128 stands for zero in the data rows.
Each second row below is the first row of its pair, turned about zero in one of two ways (a turn may also mirror it), then rescaled, with some noise.
Each pair is followed by the number of its way, counting from 0 in the order the ways first appear.
array([107., 128., 117., 116., 137., 121., 119., 138., 118., 125., 120., 153., 124., 116., 123.])
array([127., 140., 146., 115., 145., 120., 113., 144., 113., 129., 135., 120., 144., 130., 123.]) 0

array([143., 104., 120., 134., 118., 128., 134., 118., 126., 127., 140., 108., 112., 138., 145.])
array([135., 125., 119., 150., 138., 126., 134., 119., 131., 140., 132., 125., 120., 91., 127.]) 1

array([72., 137., 187., 147., 97., 47., 51., 151., 170., 169., 85., 134., 216., 59., 114.])
array([167., 115., 88., 84., 78., 110., 191., 94., 64., 33., 140., 104., 133., 163., 214.]) 0

array([123., 129., 148., 151., 140., 110., 114., 144., 160., 133., 104., 140., 145., 135., 106.])
array([116., 97., 142., 95., 130., 124., 100., 128., 116., 142., 123., 124., 127., 152., 129.]) 1

array([133., 138., 124., 126., 115., 130., 132., 102., 126., 132., 126., 110., 124., 100., 128.])
array([105., 113., 103., 136., 146., 152., 131., 111., 132., 145., 114., 112., 115., 130., 111.]) 1

array([178., 143., 128., 142., 178., 168., 196., 183., 174., 73., 110., 105., 119., 230., 91.])
array([108., 127., 115., 199., 129., 161., 102., 52., 122., 200., 40., 100., 161., 63., 62.]) 0

array([118., 56., 140., 113., 103., 98., 116., 166., 109., 118., 178., 156., 148., 172., 197.])
array([159., 134., 153., 105., 128., 74., 177., 80., 138., 181., 129., 152., 99., 170., 102.]) 0

array([105., 139., 120., 130., 136., 119., 118., 127., 126., 135., 115., 160., 125., 121., 123.])
array([100., 122., 134., 102., 145., 146., 127., 124., 122., 137., 140., 138., 129., 153., 120.]) 1

array([127., 92., 106., 89., 104., 153., 139., 122., 39., 145., 211., 162., 105., 139., 201.])
array([129., 150., 201., 114., 201., 86., 136., 166., 188., 193., 170., 162., 101., 142., 95.]) 0

array([126., 132., 122., 114., 140., 160., 151., 152., 128., 91., 111., 149., 108., 162., 93.])
array([103., 152., 161., 156., 144., 131., 80., 97., 117., 131., 108., 108., 151., 124., 85.]) 0

array([121., 99., 156., 159., 81., 60., 66., 86., 124., 204., 182., 76., 157., 74., 233.])
array([150., 92., 178., 121., 163., 137., 208., 80., 117., 230., 95., 80., 80., 37., 88.]) 1

array([146., 119., 119., 111., 146., 169., 160., 130., 90., 93., 159., 129., 90., 171., 146.])
array([145., 159., 84., 184., 128., 118., 147., 143., 141., 111., 139., 170., 111., 118., 150.]) 1

array([140., 135., 127., 122., 135., 220., 182., 166., 125., 82., 72., 182., 104., 168., 28.])
array([120., 147., 199., 209., 149., 179., 49., 105., 110., 127., 68., 75., 157., 133., 100.]) 0

array([183., 151., 126., 129., 189., 164., 183., 144., 157., 65., 145., 40., 91., 193., 129.])
array([203., 171., 101., 185., 64., 118., 119., 169., 163., 76., 140., 105., 157., 113., 153.]) 1

array([164., 177., 137., 99., 175., 194., 208., 174., 170., 9., 75., 65., 131., 180., 22.])
array([130., 135., 75., 188., 22., 153., 22., 189., 155., 82., 130., 118., 210., 198., 211.]) 1

array([88., 154., 116., 121., 149., 114., 100., 136., 116., 142., 113., 164., 127., 110., 122.])
array([104., 145., 124., 106., 127., 113., 112., 118., 119., 108., 116., 122., 155., 138., 144.]) 0

array([132., 101., 97., 104., 111., 147., 136., 101., 73., 135., 181., 128., 90., 127., 171.])
array([122., 155., 100., 165., 177., 123., 169., 114., 131., 136., 137., 159., 96., 79., 112.]) 1

array([148., 143., 105., 93., 149., 184., 184., 136., 98., 68., 133., 114., 94., 146., 101.])
array([111., 145., 135., 179., 184., 133., 83., 105., 136., 153., 137., 124., 131., 106., 66.]) 0

array([113., 119., 121., 127., 108., 120., 115., 108., 120., 146., 138., 134., 123., 113., 137.])
array([107., 98., 119., 130., 164., 133., 145., 113., 130., 152., 117., 140., 106., 100., 104.]) 1

array([91., 169., 119., 126., 151., 155., 116., 133., 106., 151., 82., 202., 115., 107., 73.])
array([98., 130., 187., 107., 130., 145., 74., 165., 102., 91., 106., 98., 178., 134., 151.]) 0

array([127., 98., 94., 106., 112., 164., 140., 116., 73., 144., 158., 173., 85., 136., 152.])
array([103., 166., 104., 136., 183., 93., 159., 100., 132., 120., 131., 197., 117., 95., 110.]) 1

array([147., 165., 107., 109., 129., 145., 146., 73., 103., 136., 137., 75., 107., 69., 136.])
array([108., 116., 105., 139., 170., 148., 121., 187., 119., 134., 180., 170., 116., 91., 107.]) 0

array([189., 70., 133., 160., 94., 145., 155., 108., 156., 120., 152., 88., 111., 175., 150.])
array([172., 166., 126., 163., 133., 67., 125., 126., 135., 124., 74., 88., 105., 98., 142.]) 1

array([94., 122., 181., 152., 109., 81., 72., 153., 152., 165., 103., 144., 188., 104., 124.])
array([151., 125., 107., 87., 88., 117., 170., 102., 97., 87., 120., 106., 144., 163., 180.]) 0

array([156., 101., 128., 145., 108., 137., 136., 111., 143., 127., 139., 115., 110., 146., 137.])
array([125., 111., 136., 139., 145., 140., 133., 133., 131., 141., 112., 143., 87., 122., 107.]) 0

array([166., 146., 130., 140., 174., 128., 154., 164., 171., 104., 130., 100., 118., 196., 129.])
array([172., 147., 141., 124., 94., 108., 120., 157., 140., 93., 144., 106., 163., 134., 135.]) 1

array([116., 125., 160., 152., 98., 90., 109., 118., 163., 150., 113., 125., 192., 95., 120.])
array([134., 94., 86., 133., 99., 137., 174., 104., 116., 100., 147., 96., 115., 153., 163.]) 0

array([125., 115., 119., 115., 126., 153., 143., 117., 86., 129., 147., 167., 101., 138., 136.])
array([124., 144., 111., 132., 163., 108., 151., 108., 129., 117., 134., 176., 117., 132., 105.]) 1

array([74., 115., 177., 133., 64., 91., 89., 169., 163., 130., 54., 171., 241., 73., 50.])
array([152., 126., 103., 133., 89., 133., 150., 77., 42., 39., 147., 25., 113., 193., 214.]) 0

array([96., 157., 127., 123., 162., 104., 103., 154., 126., 156., 113., 190., 161., 132., 115.])
array([125., 146., 153., 85., 120., 107., 125., 125., 119., 110., 123., 97., 170., 123., 146.]) 0

array([140., 111., 130., 146., 136., 85., 108., 119., 143., 140., 158., 102., 117., 140., 177.])
array([111., 122., 107., 97., 124., 120., 161., 129., 149., 150., 114., 175., 117., 110., 136.]) 0

array([159., 147., 144., 142., 165., 128., 150., 156., 193., 72., 99., 56., 123., 165., 93.])
array([162., 134., 117., 152., 45., 122., 81., 167., 141., 102., 140., 85., 180., 128., 167.]) 1

array([106., 116., 118., 119., 124., 120., 124., 148., 125., 113., 122., 162., 132., 129., 111.])
array([127., 125., 158., 128., 131., 122., 112., 104., 116., 137., 123., 109., 124., 159., 123.]) 0

array([138., 155., 128., 150., 146., 124., 105., 93., 128., 165., 138., 106., 93., 118., 160.])
array([124., 128., 113., 93., 131., 156., 134., 161., 137., 129., 114., 179., 121., 100., 136.]) 0

array([126., 109., 102., 115., 126., 146., 130., 109., 70., 145., 181., 151., 89., 136., 178.])
array([127., 141., 168., 104., 175., 124., 128., 161., 163., 193., 155., 177., 116., 132., 105.]) 0

array([119., 150., 151., 157., 126., 103., 112., 130., 188., 129., 73., 111., 155., 101., 75.])
array([69., 82., 137., 101., 96., 157., 80., 110., 113., 152., 116., 77., 127., 141., 125.]) 1

array([120., 158., 169., 174., 123., 91., 109., 128., 216., 117., 68., 79., 177., 100., 69.])
array([101., 48., 158., 102., 82., 143., 83., 126., 121., 173., 97., 37., 127., 155., 149.]) 1

array([111., 117., 137., 133., 99., 105., 114., 110., 115., 154., 143., 161., 167., 97., 150.])
array([137., 125., 145., 98., 139., 141., 157., 135., 128., 128., 156., 116., 124., 143., 149.]) 0

array([134., 173., 124., 159., 165., 130., 109., 115., 124., 198., 132., 150., 123., 134., 146.])
array([125., 121., 154., 76., 99., 150., 128., 163., 142., 140., 115., 142., 144., 87., 148.]) 0

array([116., 73., 159., 132., 59., 90., 106., 124., 124., 148., 141., 124., 180., 101., 152.])
array([166., 114., 116., 121., 126., 116., 192., 124., 127., 124., 152., 117., 55., 183., 171.]) 0

array([109., 112., 147., 132., 135., 98., 105., 184., 143., 135., 110., 154., 167., 152., 120.])
array([136., 140., 139., 107., 99., 99., 161., 78., 110., 128., 109., 117., 150., 141., 135.]) 0

array([139., 135., 131., 137., 152., 118., 136., 164., 152., 131., 119., 148., 155., 167., 113.])
array([148., 126., 159., 106., 128., 118., 98., 144., 138., 124., 104., 133., 124., 154., 132.]) 1

array([129., 129., 121., 136., 128., 113., 119., 111., 134., 145., 147., 102., 114., 125., 162.])
array([131., 119., 131., 124., 135., 122., 155., 113., 136., 146., 126., 120., 134., 111., 98.]) 1

array([83., 143., 117., 118., 139., 98., 92., 124., 104., 157., 115., 181., 142., 91., 127.])
array([84., 101., 137., 77., 164., 157., 139., 111., 116., 131., 140., 161., 116., 131., 79.]) 1

array([162., 80., 114., 123., 90., 120., 152., 110., 131., 105., 164., 85., 116., 137., 171.])
array([106., 117., 97., 149., 145., 132., 155., 130., 149., 177., 132., 169., 65., 134., 94.]) 0

array([132., 115., 91., 102., 121., 168., 143., 96., 62., 146., 170., 136., 74., 111., 171.])
array([110., 167., 83., 179., 161., 134., 172., 78., 139., 121., 152., 186., 116., 93., 80.]) 1

array([135., 114., 117., 124., 119., 126., 129., 122., 124., 126., 126., 136., 121., 127., 127.])
array([112., 128., 127., 137., 138., 137., 118., 137., 134., 135., 108., 140., 113., 147., 107.]) 0

array([175., 152., 173., 193., 128., 100., 111., 93., 227., 143., 93., 8., 144., 107., 107.])
array([134., 68., 20., 142., 84., 192., 155., 118., 96., 92., 93., 164., 100., 59., 154.]) 0

array([99., 131., 137., 133., 102., 108., 108., 111., 110., 162., 132., 187., 169., 95., 132.])
array([130., 134., 146., 92., 131., 126., 156., 149., 146., 101., 159., 106., 137., 161., 156.]) 0

array([123., 140., 115., 119., 130., 137., 123., 121., 108., 139., 123., 148., 119., 103., 122.])
array([122., 132., 140., 114., 136., 133., 112., 146., 115., 118., 142., 149., 138., 132., 117.]) 0

array([118., 116., 87., 94., 128., 148., 123., 111., 47., 160., 179., 179., 78., 117., 183.])
array([127., 153., 202., 83., 167., 91., 117., 170., 169., 181., 164., 168., 126., 133., 103.]) 0

array([146., 152., 128., 129., 165., 175., 152., 121., 99., 115., 154., 117., 75., 169., 149.])
array([162., 183., 104., 182., 119., 97., 145., 117., 141., 107., 164., 155., 147., 139., 80.]) 1

array([100., 149., 111., 122., 153., 121., 108., 129., 113., 140., 112., 168., 128., 103., 122.])
array([105., 133., 137., 90., 119., 108., 86., 149., 110., 106., 130., 114., 149., 148., 133.]) 0

array([105., 164., 146., 134., 139., 128., 110., 139., 153., 127., 58., 159., 149., 101., 52.])
array([58., 107., 135., 91., 93., 161., 62., 129., 111., 125., 121., 129., 132., 173., 124.]) 1

array([130., 93., 98., 103., 93., 113., 140., 102., 108., 117., 172., 98., 124., 107., 171.])
array([137., 121., 99., 150., 174., 141., 153., 111., 127., 138., 99., 143., 109., 62., 130.]) 1

array([148., 122., 117., 103., 147., 161., 172., 153., 132., 70., 125., 116., 113., 163., 106.])
array([141., 159., 91., 166., 114., 131., 105., 176., 139., 94., 132., 166., 133., 124., 157.]) 1

array([119., 129., 146., 144., 114., 99., 119., 136., 184., 108., 86., 107., 160., 116., 85.])
array([107., 72., 127., 94., 100., 146., 83., 138., 110., 135., 98., 90., 131., 130., 163.]) 1

array([104., 132., 88., 80., 132., 166., 140., 114., 47., 137., 144., 177., 95., 91., 143.])
array([117., 149., 209., 126., 179., 99., 87., 174., 131., 145., 175., 139., 138., 146., 103.]) 0

array([110., 93., 161., 136., 71., 89., 80., 123., 123., 179., 144., 138., 171., 96., 163.])
array([158., 108., 136., 87., 124., 108., 200., 133., 130., 104., 155., 146., 95., 159., 167.]) 0

array([119., 123., 128., 124., 115., 119., 114., 103., 119., 146., 135., 135., 124., 111., 135.])
array([129., 125., 133., 114., 129., 115., 148., 136., 130., 121., 132., 158., 111., 143., 129.]) 0

array([128., 136., 108., 117., 145., 133., 131., 140., 132., 119., 122., 132., 109., 141., 122.])
array([135., 128., 118., 120., 129., 129., 117., 127., 149., 123., 136., 153., 134., 113., 134.]) 1

array([129., 132., 136., 141., 127., 117., 119., 119., 155., 128., 108., 112., 134., 118., 111.])
array([118., 102., 128., 125., 115., 149., 105., 134., 126., 141., 135., 98., 129., 127., 125.]) 1

array([168., 167., 128., 127., 186., 180., 175., 146., 137., 79., 119., 75., 89., 178., 105.])
array([165., 173., 104., 179., 64., 128., 110., 160., 153., 82., 159., 141., 160., 154., 131.]) 1

array([155., 128., 116., 120., 150., 144., 158., 133., 138., 89., 145., 85., 102., 168., 138.])
array([174., 142., 109., 155., 108., 104., 138., 145., 143., 95., 138., 127., 138., 115., 137.]) 1

array([136., 144., 107., 114., 105., 120., 131., 83., 123., 131., 134., 75., 131., 81., 142.])
array([123., 101., 100., 159., 138., 172., 142., 101., 127., 159., 108., 94., 151., 69., 88.]) 1

